The rows of R fall into 4 groups, which share some directions, and each row is roughly a mix of its group's hidden directions.
R:
[[-22   4 -19   4 -11   5 -12  10 -43 -11]
 [ -5   0 -33  35  -6  11   1   9  17  18]
 [ -8  -5 -25 -34  18   7   3   7  31   1]
 [-26   8  41  20   1  -1 -19  -1  -5   1]
 [-13 -15  31 -26  -2 -16  12  22  18  -1]
 [  3  11  16 -48   3  -1   7 -15 -11 -10]
 [-25  31 -26  16   0 -21   0  13  -9   4]
 [ 34 -13   9 -28  10  20  -5 -19 -12   5]
 [  9  13 -20   8  41   1   8 -21  19  -3]
 [-29  -6 -34  22  13  -7  -4  16 -14  -2]
 [ 19  33   6 -36   0 -16 -12   6   6   3]
 [-28 -11  24  23  -7 -14   0  22   4  22]
 [-23 -32   6 -29 -15  -5  18  11  -7  -7]
 [-22  11 -16  10  24 -23 -18  15  26   3]
 [  6 -29  -4  -9  -8  16  22  14 -30  18]
 [-14 -36   6  17  -5 -31  12 -11  -9  10]
 [ -6 -15 -20  -4  25   5  23  -4 -36  -3]
 [  2 -26 -28   2 -24 -15  -7  -6 -30   6]
 [ 11   0  35   3 -12  -4   7  11 -34  19]
 [ -4 -19 -21  -5  10   3  31  12 -34   3]
 [ 19  -1  20  25  -3  -3   1 -19  33 -18]
 [ 13  -3 -36 -16   0  -8   9 -27  -9 -25]
 [-34  19   9 -25   6  11 -26   0   5  -9]
 [-46 -14   3  -8 -18   8   4  -8   5 -18]
 [ -5  30 -30  -8 -19 -15  19 -20   0   6]
 [-33 -11  31  18   1   2  18   7  -9  17]
 [ 12 -28  -1  -9 -17 -19  28  -1   2  28]
 [ 18 -15 -33  -6 -22 -13 -14 -13 -22   7]
 [ 28  -6 -14  -7  -8  31  13 -26  13  -9]
 [  2  12 -13 -33  -5  -5 -18  26   5 -27]
 [ -9 -11 -29  23  -5   1  24 -10 -25 -18]
 [ 19 -35   6   4 -20  -2   6 -18 -20 -20]
 [  9  -9  12 -35 -34   7   2   3  22   0]
 [-31  13 -16  -9  11  -2 -18  32  15  -6]
 [ 35  -9   0  30 -20  13  12 -16  -9  -5]
 [ 45  21  20   3  -3  -6   8  -3 -11   9]
 [ -6   9   6 -46 -21  -8  -5   1   8 -19]
 [  0   5  16 -15 -41 -16  15   3  22  11]
 [  0   9  -3 -47   9 -12   6 -19   1 -17]
 [  0  15 -10  -1 -24 -27 -11  27  -3  27]
 [-15 -39  -6 -20  13   2 -22  -7  14  11]
 [-16  10 -15 -41  -7  -2   7  13  21 -17]
 [ 34  10   9  13  12   8 -31  -9  -5 -20]
 [ 22  12  11   1  16  18 -34  -9  25   5]
 [-12 -13  12 -17 -14 -29 -14  -1 -36   1]
 [-22 -15  -7 -20   1  29 -19   0  17 -25]
 [ -4  23 -10  13  14 -13 -31  26  -9 -17]
 [-14  17  22 -11 -10   4 -21  22 -26 -22]
 [-11  27  37   6 -24   8  -3  -9 -12 -12]
 [-28  11  -2  13  22  19  10  21 -26  -9]
 [ -8  18 -20  -8  -6 -45  -2   7  -6  13]
 [  2  10   5  19 -24  37 -11  12 -13 -19]
 [ -3   9  18  -4   7 -19 -38  18 -24  -8]
 [ 11 -30 -13  -7 -38 -20  -7   6   4  -1]
 [  9 -10  13 -26  17 -27   2 -33  -1  -9]
 [-16  26  29 -10 -11   5  26   0 -20   8]
 [ -4   8  29   8  21 -10  -7   7  18  36]
 [ 23   4 -29  -6   4 -30   4 -28   9   5]
 [ 15 -20 -18 -21 -21  10  12  -8  33  -6]
 [ 20 -11 -26   5  17  16   2 -18  34  -4]
 [  2  36 -24 -13  -2 -21  -3  -5 -23 -13]
 [  3 -11  21   2  18  37  -7 -23   1 -19]
 [ -8 -15 -24 -20  16  20  -6  27  11 -21]
 [  8   3  -4 -36   3 -11  25   2 -18 -27]
 [  7 -33 -11  -9  -2  40 -15   2   9   1]
 [ 22  25  16   1  -4 -26   0  32 -12  -5]
 [-21 -10   8   2 -15  27 -19  30 -18   2]
 [ 24  20 -14  33 -13   5  -9   7 -18 -16]
 [-16  11   6  23  23 -12 -19  14  18  27]
 [ -6 -24 -18  14   0 -14  24 -12 -20 -27]
 [ 27  17 -14  -6 -16  30 -12  -3 -22 -13]
 [ 22 -12   4 -18  -1  -1 -16   2 -41 -17]
 [-22 -11  13 -23   3  24   1  19  26  17]
 [ 11  25  -5 -38   5 -16  23   1   3  13]
 [ 41   2 -20  10  -7  17   0 -17  20   8]
 [ -2  20  13   6 -17 -19 -42 -10  -2 -12]
 [-37  -4 -19   3  18 -17 -14   5  18  16]
 [  6  12  -9  10   2 -39  -1  35 -12  -3]
 [ 11 -13  -9  -8   0 -24  27 -25 -21 -20]
 [-11 -21  35   6 -18 -17  10  18 -18   8]
 [ 12 -27  11  32  26  11 -14  -4  13   2]
 [-31 -27  15  12  17  19   2  20   9   1]
 [-12 -20   4  19   7  33   7 -14  20  23]
 [ 30  17   8  36  -8 -16  -2   8 -17  -4]
 [ 16   0 -17  17 -14  24  -2 -31  -6 -25]
 [-31   3   6  16 -19 -18   2 -18  20 -23]
 [ 40   8 -23   3   1 -18  -2  -6 -26   1]
 [-25   2  21  -3  20 -21   6  14 -17  28]
 [ 20 -12  -4   8  -2  -3 -31  15 -22 -31]
 [  2   9 -12   4  -9 -30 -14  20 -13 -35]
 [ 13  21   7 -27  -9  -9 -18  -7  32 -16]
 [-37   2  -2 -29  16  -9  -5  18  14  10]
 [ -1   5 -19 -27  31  -1  26 -20  -9  -6]
 [ 17  27  13 -19 -13  -6 -33   9   0  16]
 [-26 -13 -22 -10   5  12  35  15  -2  12]
 [-20  -5  -9  11  20 -28  -8  20 -26  17]
 [-12   5  25  17 -13   0 -40 -10   5 -16]
 [ 34  13 -26   4 -17  -7  -7 -24 -16   0]
 [-23 -12   9  38   8 -16  -4 -24  -4   8]
 [ -1  27 -10   2  -1 -37 -26 -14  -8   8]
 [-17   0 -11  -7  -3 -42  26  15 -11  -2]
 [-32  -1 -28 -19  16  -1  -7  24   5  15]
 [ 12  11  19 -17 -11  26  -7  36  12   7]
 [-10 -23 -17 -21  -4 -18  14 -22 -28  -9]
 [ -3 -52   3  10  -9  16  -1  -1  -2   8]
 [  2   4  -1  13   4 -22 -49  -8   7  -7]
 [ 29 -18   6 -10 -22  20 -10  10   1 -28]
 [ 21 -15  18  39  -9  -2 -19 -16  -4  -3]
 [-11 -35  -5 -23 -12  26  20   2  10   6]
 [-10   7  -4 -41 -25 -13   8  18   0 -13]
 [ -1  22 -35   7   8 -13  20 -17 -12 -20]
 [  9  12 -47   4  -7 -24   1  -5   4  12]
 [ 17   5   1  13 -12 -17   1 -29 -22 -32]
 [  6   3 -10  27 -37   1  21 -17 -14  -4]
 [ -1 -27 -22  -6 -22   6   6  31   4 -21]
 [ -3 -21 -20  39   9  -1   9  14 -22  -5]
 [ 14   1  -8  10 -11 -15  13  39 -24  18]
 [ -2  -3  19   6 -10  -9   0 -21 -47   1]
 [ 12 -28  -7   5 -13  -4  35 -26  11  -9]
 [ 32   4   7  18  -8 -22   9 -19 -29  -3]
 [-19  10  13 -10 -10   2 -13 -14 -11 -43]
 [-24  13  35  17   1 -12 -21  14   8 -12]
 [ 36  29   0  22   0   2  -7 -18 -16  -6]
 [-23 -30 -16 -11   0  25  28  -2   2   0]
 [-24  14  28   5  -2 -23   4   4 -25  21]
 [  2  13 -13  37  12 -30 -13  16   7   4]
 [  6  -3   7   3  16  19   2   3  28  42]
 [  9   8 -34  -4   8  12   2  25  -9  31]
 [-24  -6  -8   0 -37  11  15  18 -15 -18]
 [-31 -19   3   6   8  32 -25  13   2   4]
 [-29  -4  25   6   8  11 -14  28 -20 -13]
 [ 29   3  -3  19  -8 -10 -26   8  28 -20]
 [  6   0   6   8  33   6 -29  22 -22 -15]
 [ 26   5  36   7  15  10 -26  -9   1  -9]
 [-13 -10 -41  16  -2   9  29  -3   6   3]
 [-46 -12  15   1   1   7 -13  20   9   6]
 [ -5  26  -2  21  -6 -12  29  29  13   7]
 [-29  17 -21   4  15 -30  -1   9  16  13]
 [-27  22   3  13  14  21   0  16 -24 -18]
 [-15 -23 -23  11 -19 -28  -7  -7  18  16]
 [ -8  33  33 -11   7  -3 -19  21  -1  -2]
 [ -8  -7  14  -5   6  24  -1  33 -26 -23]
 [ 33 -17 -18   5 -14 -14   0 -32 -10   4]
 [ -1   2 -11  20  19 -23   8  -9 -37 -17]
 [ -6  41  -2 -23  11  12  -5  11  -9 -23]
 [ 22 -24  -2  41  -3  -2  17 -10  -1   9]
 [  5 -19  21 -17 -34  16 -14  16 -13   9]
 [ 48   9   8  12 -16  -2  14   0  -1 -14]]
In each list below, three rows fit none of the groups, and each other row fits one group, some only roughly. Which are they? Name them in the order they come.
    Q654: [  0 -14 -29  22  16   2 -17  15  29  10]
    Q319: [ 23  31  30  -6 -19 -14 -11   8   3  -7]
    Q795: [  1  -6  18  22   2  32  13 -20  27  -6]
    Q695: [-23  11  25 -31  -5  11   1  -7  -4  28]
    Q837: [ -7  14 -28 -26  -7 -31   4  -6   4  22]
    Q813: [ 23  -3  -8 -33 -12 -13  -5  16 -20 -24]
    Q8: [-15  -9   6 -24 -27   6 -22   2 -10 -30]
    Q840: [ 13 -36 -19  21   0  20 -10  -8  -4  19]
    Q820: [  3  25   7   5   0  -9  15 -13 -36 -28]
    Q127: [  1  17  16  17  -5  23  17 -30  26   4]
    Q313: [-32   3  -6  17  26   2  -4 -13 -29 -14]
    Q540: [-19 -23  19  27  21 -10 -19   1   7  18]
    Q473: [  3  46   6 -22  21  -2  -4 -12  -1   1]
    Q951: [ 7 16 19 16 -2 -1  7  4 16 45]
	Q654; Q319; Q840
    Q135: [-16  -4 -26  29 -14   9 -14  14 -11 -26]
    Q857: [ 21   0  15 -23   4  -6 -17   6 -13 -38]
    Q910: [  7 -33  17  -3  -4  12   1   6 -17  37]
    Q831: [ -4  14  -3 -29 -27  22 -16  13  -6  21]
    Q329: [ 21  17 -39   1  -9  11  -1   6 -13 -23]
    Q936: [-27  24 -32  19  -7   4  -9  -8  -6 -17]
    Q520: [ -7  -8  14 -33 -13  31 -21  10  11   6]
    Q734: [-25   4  10 -33  -2   2  10  14 -28  19]
    Q399: [-20  18  -1  33   9 -22  24   5  14   6]
    Q330: [-10 -11 -49   7  12 -15  -1  -8   9   7]
	Q857; Q910; Q831
    Q604: [ -3 -21   5  30  21 -25 -16  -5   4  23]
    Q415: [ 24  15   5  -7  21   0  18 -24  10  30]
    Q315: [ -4 -37 -23  17 -19  -1 -18 -11  -5 -14]
    Q146: [-17   8 -23  42  10   3 -21   4   3  -3]
    Q457: [  5 -23 -32 -18   8  -8  30  -2  -6 -17]
    Q95: [ 3 15  3 21 28 15 11 22 27 15]
    Q852: [ 22 -21  12 -16   4   9  25   0 -30 -15]
    Q419: [-30  -5   6 -29 -21   2   3  15 -27  -3]
    Q368: [ -2  -1  27 -30  -7  23   8  18   5  26]
    Q995: [  5  45  15   9  11   4   5 -21 -15   1]
    Q155: [ -9  12  31 -19   2  -7  -3 -20 -32 -12]
    Q853: [-32   3 -19   1  -9   5 -16  37 -10  -6]
	Q315; Q95; Q852
